Here are some points, one per row:
[0.44 0.47 0.58 1.77 1.51 -1.00 0.04 1.64 0.35 -0.15 -0.88 1.97 1.77 2.42 -0.22 -1.02
 -1.33 0.12 1.32 0.61 0.58 -0.18 0.72 0.27]
[0.23 -0.77 -0.04 -0.04 -0.34 1.21 1.44 -1.67 -0.34 -0.69 0.80 -0.04 0.43 0.48 -2.03 -1.58
 0.73 0.59 0.54 0.65 0.06 0.34 0.92 -0.37]
[0.95 1.47 0.86 -0.38 -0.32 0.91 0.51 0.82 -1.54 0.13 0.42 0.26 2.04 1.82 0.67 -0.32
 -1.60 -1.35 -1.34 -1.15 -0.55 -0.31 -0.95 -0.59]
[0.19 1.24 -0.48 -0.67 -0.30 -1.85 0.36 0.30 -0.80 1.13 0.47 -0.36 1.02 -1.96 0.25 -1.00
 -0.11 -0.21 -0.80 -1.01 0.33 -0.27 -0.19 -1.25]
[0.10 -0.21 -0.54 1.04 0.06 -0.10 -0.60 -0.52 -1.87 1.40 -0.72 0.63 -0.90 -1.49 -0.13 -1.95
 0.45 1.10 -0.15 0.48 1.85 2.59 -0.79 0.96]
[0.90 -1.89 -1.04 -1.83 0.07 0.07 0.98 1.21 0.08 1.45 -0.08 -0.87 -1.31 2.49 -0.98 0.12
 0.72 1.28 -1.44 -0.50 1.03 -0.18 -0.54 0.83]
[-1.09 -0.11 -0.25 -0.94 0.27 1.06 0.60 0.63 0.24 -1.83 -0.10 -0.91 -0.93 0.03 1.28 0.63
 -0.70 0.89 0.26 -0.61 0.12 -1.99 2.43 0.38]
[-0.87 -1.30 0.72 1.02 0.61 0.15 1.05 -0.50 1.25 1.30 -1.09 0.53 1.16 0.40 0.69 -1.04
 -0.88 0.89 -0.33 0.81 0.61 0.32 -0.11 -0.82]
[0.15 0.11 -0.07 -1.38 -0.43 -0.02 -0.04 1.26 -0.05 -0.14 1.62 1.36 -0.10 -0.83 -2.06 -1.48
 -1.07 0.31 -0.52 1.39 -3.57 0.68 0.23 -0.14]
[-1.37 0.31 0.05 0.56 -0.15 1.95 1.85 0.97 0.03 1.88 1.72 1.35 -0.88 -1.08 1.20 3.57
 -1.59 -0.74 -0.59 0.66 0.29 1.40 -0.83 -0.48]
[-0.50 -0.60 2.08 1.20 -0.70 -0.11 0.26 0.71 -1.08 0.86 0.12 -0.91 -1.20 1.37 -0.96 1.00
 -2.14 0.18 -0.65 -0.39 0.69 0.38 0.39 -0.95]
[-0.56 0.83 0.83 -0.06 -0.67 0.81 -0.53 -0.60 -0.23 0.76 1.16 0.37 0.68 0.37 0.95 -1.11
 0.50 1.50 -0.92 1.42 0.16 1.04 1.00 -0.84]
[1.14 -0.72 -0.70 -0.21 0.21 -0.51 0.54 -0.24 1.19 0.44 1.22 0.85 -0.19 -0.75 0.47 0.50
 0.46 -1.70 -0.03 -1.11 -0.33 1.00 0.63 -0.82]
[-0.25 1.12 1.22 0.25 -1.76 -0.82 -1.63 -0.39 -0.43 -0.31 0.13 -1.27 -0.55 -0.04 -0.60 -0.92
 -0.30 -0.54 -0.50 -2.11 -1.33 -0.25 -0.54 0.71]
[-1.07 1.14 -0.39 -0.70 1.42 -1.41 1.56 -0.63 -2.41 -2.46 -0.82 -0.10 -1.25 0.97 1.13 0.10
 0.86 0.50 0.35 0.62 -0.24 1.05 0.72 -0.18]
[0.25 1.70 -0.30 0.32 0.79 0.46 0.89 0.22 2.57 0.49 -0.06 -1.13 1.05 -0.15 1.06 0.10
 -0.15 -0.89 0.72 -0.57 -2.06 0.02 -0.90 0.87]
[-0.78 -0.85 -1.31 -0.53 0.17 -1.35 -2.21 -1.75 0.45 0.17 0.90 1.74 1.25 0.51 -0.84 0.05
 1.50 -0.95 0.84 0.74 0.79 -1.45 -0.25 0.61]
[0.94 0.76 -0.99 1.76 0.92 0.41 0.33 0.39 0.99 -1.19 0.20 0.99 -0.32 -0.83 -0.24 -0.70
 -0.29 -0.87 -0.30 0.02 0.86 -0.36 -1.04 -0.75]
[0.44 -0.46 1.50 -2.13 0.60 -0.60 0.03 -2.54 -0.17 0.67 -0.73 1.90 -1.26 0.08 1.68 0.98
 -0.90 1.34 -0.36 0.14 -1.42 -0.25 0.32 -0.32]
[0.06 0.49 0.92 0.87 -0.19 -0.46 -1.81 2.39 -0.22 -0.18 0.07 -0.75 0.73 0.52 0.14 2.58
 2.99 1.41 -1.38 0.26 -0.45 0.76 0.02 -1.80]
[-2.33 1.48 -0.91 -0.34 1.04 -0.29 -0.11 -1.04 1.51 0.17 -0.95 0.83 -2.63 1.04 -1.44 0.37
 -0.19 -0.34 -0.49 -1.52 1.27 -0.11 -1.16 0.13]
[2.68 -0.07 -2.13 0.98 -1.22 -1.05 0.15 -0.36 -1.22 1.53 -0.74 0.37 0.80 -0.68 0.44 1.02
 -1.21 1.76 -0.25 -1.58 -0.14 0.39 1.07 0.06]
[1.10 -0.86 0.53 -1.77 -0.08 -0.19 0.09 1.36 0.17 0.32 -2.85 -0.56 -0.67 -1.03 -0.50 -0.15
 0.58 -1.55 1.14 0.99 0.17 0.90 -0.18 -1.15]
[-2.03 0.48 -0.30 -2.72 2.11 -0.61 -0.50 0.90 -0.43 1.16 0.64 -0.16 0.55 -1.01 0.30 -0.65
 0.31 -0.11 0.69 -0.71 0.77 -0.60 1.05 -0.96]
[-0.71 0.05 0.37 0.37 -0.43 -0.01 -0.29 -0.06 0.56 0.58 -1.43 2.67 0.05 0.33 -0.64 0.51
 0.30 1.15 0.71 -0.95 -1.02 0.37 -0.25 2.16]
[0.27 -0.23 -0.42 -0.37 0.70 -1.52 -1.43 -1.24 0.88 -0.45 0.77 -1.28 -0.03 0.49 -0.24 0.34
 -1.32 1.41 1.32 -1.41 -0.50 -0.60 -0.28 -1.11]
[1.25 1.71 1.67 0.08 -0.24 1.87 -1.45 -0.70 1.08 0.09 -0.42 -0.22 -0.44 -0.03 -1.49 0.63
 -1.23 0.20 -1.30 0.85 0.88 -0.24 0.95 0.43]
[1.58 0.05 -1.45 0.66 0.31 1.23 -0.88 -1.51 -0.69 0.76 0.62 -1.03 0.90 0.71 -0.08 1.16
 0.52 -1.27 -0.79 -0.51 0.42 -0.12 2.50 1.02]
[-0.69 1.59 -1.99 -0.30 0.18 0.35 -1.10 -0.34 -1.00 0.11 -0.43 -0.25 0.71 1.47 1.32 -0.91
 -0.04 -1.05 -1.49 1.84 -0.36 -0.18 -0.65 -0.16]
[-1.28 -0.17 -0.25 0.52 -1.24 -0.32 -1.31 -1.24 0.38 0.26 1.18 -0.62 -0.71 1.61 -1.89 0.72
 0.45 -2.06 1.15 0.54 -0.56 0.94 0.09 -1.37]
[-0.03 -0.07 1.19 1.13 -0.31 -2.47 0.86 -0.35 -0.06 -1.26 0.76 0.42 0.44 0.68 1.52 1.18
 0.58 -0.12 -0.05 0.03 1.36 -0.45 -0.36 0.52]
[0.39 -0.92 -0.71 -0.03 0.31 0.64 0.49 0.76 -0.05 -1.87 0.02 0.39 0.19 0.77 -0.77 0.27
 -1.21 -0.02 0.05 1.91 1.75 0.48 -1.17 -0.53]
[-1.13 -1.60 0.61 0.62 1.42 0.84 -1.78 0.64 0.74 -0.54 0.11 -0.72 1.61 -0.98 -0.50 0.83
 -1.03 1.40 1.57 -0.18 0.20 1.36 0.47 1.54]
[1.58 0.54 0.14 -0.46 -1.21 -0.48 0.01 0.89 -0.62 -0.48 -0.20 0.07 0.35 0.19 -0.39 0.79
 0.63 0.06 0.91 -0.73 -0.48 0.02 -2.20 0.33]
[1.20 -0.23 0.77 -0.45 -0.36 -0.06 -1.09 -0.36 -0.21 -0.64 1.96 -0.29 -0.51 -0.62 1.62 -0.60
 -1.68 0.16 2.26 -0.95 0.75 0.60 -0.95 -0.94]
[0.58 -0.15 0.87 0.34 3.38 -0.49 -0.81 -0.57 -0.12 -0.34 0.50 -0.44 -1.18 0.51 0.76 -1.03
 1.12 -0.51 -1.41 0.10 -0.85 1.07 0.23 1.95]
[1.11 1.71 1.14 0.38 -0.51 0.25 -0.44 -0.35 -0.85 -1.28 -2.51 0.47 -0.61 -1.55 -0.47 0.81
 -0.09 -1.14 0.38 0.45 -0.21 -0.86 0.80 0.75]
[0.70 -1.43 1.07 1.33 0.78 0.54 0.47 0.95 -0.06 1.51 -0.06 0.14 -2.52 1.43 0.77 -1.44
 1.76 -0.96 1.63 0.39 -0.73 -2.85 0.17 -0.83]
[-0.05 2.30 0.11 0.05 -2.11 0.54 1.66 -0.07 1.83 0.90 -0.56 -1.04 1.19 0.57 0.55 -0.32
 1.06 2.36 0.70 0.11 0.94 -0.45 -1.00 -0.34]
[-0.66 -0.13 -0.41 0.12 -1.07 0.35 1.42 -0.08 0.37 0.35 0.18 1.06 1.06 -0.60 -0.60 0.71
 0.88 -0.73 0.55 0.32 0.30 -0.33 1.49 0.52]
[0.52 -0.65 -0.31 0.32 1.94 -0.70 1.94 -2.09 0.17 0.44 -0.62 -2.25 0.60 -1.24 -0.94 0.85
 -0.78 -0.40 -0.37 0.82 -1.35 -0.67 -0.67 -0.14]
[-1.96 -1.29 -0.62 -1.25 -0.78 -0.78 0.43 0.20 -1.72 0.16 -1.02 -0.96 1.46 -0.19 -0.74 0.84
 -0.59 0.10 -0.07 1.05 -0.37 -1.59 -1.04 1.04]
[0.04 -0.68 1.78 -0.09 -0.38 -1.61 1.59 0.75 0.81 -1.52 1.83 0.30 0.19 -0.99 -1.23 -0.71
 0.13 -0.56 -1.88 -1.26 1.47 -0.36 0.99 1.33]
These points spread out most along one direction. Take the direction at right angles to it along which they spread out most. Go by this last direction. Where along it does each point below lie, from 0 to 99? The average is 50, and the first point in the table lies past the average. One standard deviation of the points above along it is 16.
[0.34 0.25 0.05 -1.02 0.80 3.08 -0.10 -0.61 -1.67 -0.58 -0.53 0.19 0.85 -0.20 -1.24 -0.50
 0.98 -0.59 0.83 -3.33 0.23 0.38 -1.38 -0.48] 37
[-0.91 -1.77 1.29 0.52 -0.50 1.15 1.30 -1.38 -0.55 -0.13 -0.02 -0.90 0.95 0.05 0.84 -0.67
 2.02 -0.27 0.31 -0.18 -0.30 1.06 -0.31 -0.21] 59
[0.42 -0.39 -0.16 -1.45 -1.29 -1.23 0.34 0.32 2.52 -0.84 -1.33 -0.16 -0.11 0.83 0.09 -0.06
 0.14 -0.75 -0.06 0.43 0.30 2.69 1.74 -0.88] 54
[0.57 -0.53 0.72 -0.68 0.50 0.56 -1.26 0.61 1.35 0.48 -0.41 1.18 0.70 -1.24 0.60 0.33
 0.97 0.24 -1.57 0.44 0.41 -1.58 -1.31 -0.40] 53
[-0.26 1.29 -0.97 1.87 -0.74 -0.03 1.06 0.10 0.73 0.54 0.78 -0.10 -1.09 -1.09 -1.00 -0.41
 0.63 1.89 0.65 0.49 -0.20 -0.89 -0.18 0.04] 55
[0.47 -1.33 -0.41 0.21 -0.12 -0.03 -0.70 -1.35 0.10 -1.42 -0.04 -1.57 -0.65 -1.73 -0.02 0.21
 -0.20 0.18 -2.31 0.85 0.00 -0.98 -1.73 -0.80] 37
[-0.62 -0.33 0.08 -0.87 -2.18 0.37 -0.50 0.03 0.28 0.85 -0.26 -1.37 -0.80 -0.35 1.95 -2.07
 -1.50 -1.73 0.53 0.41 1.15 -0.27 0.05 2.72] 44
[-1.77 -0.37 -0.52 2.23 -0.29 -0.42 -0.12 1.51 -0.70 0.33 -0.88 -0.73 -0.28 -0.68 0.06 -0.03
 -0.26 -0.87 -0.37 -1.06 -1.81 0.62 0.08 0.55] 47
[0.30 0.79 -1.67 -0.63 1.09 0.49 -0.13 1.62 -0.26 -0.76 1.13 -1.18 -0.83 -0.38 -0.22 0.40
 0.34 0.51 0.89 0.80 0.19 0.01 0.37 1.01] 50
[0.84 -1.41 -0.88 -0.86 -0.72 0.71 -0.62 0.32 0.05 -1.74 0.82 0.53 -0.67 0.77 1.42 0.13
 0.44 0.15 0.78 0.48 -1.36 0.14 -0.94 1.44] 46
[0.41 1.19 0.76 0.06 0.49 -0.50 -0.44 0.44 -1.62 0.91 0.81 0.24 -0.19 -0.69 -0.43 -0.16
 0.95 -0.06 1.55 1.58 0.51 -1.36 0.98 -0.30] 49
[-1.22 -1.51 -1.64 1.62 -1.04 1.04 -0.37 0.59 0.29 -1.35 -1.19 1.34 0.07 -0.52 1.14 -0.94
 -0.61 0.65 -0.89 -0.90 -0.21 -0.91 1.46 -2.23] 60
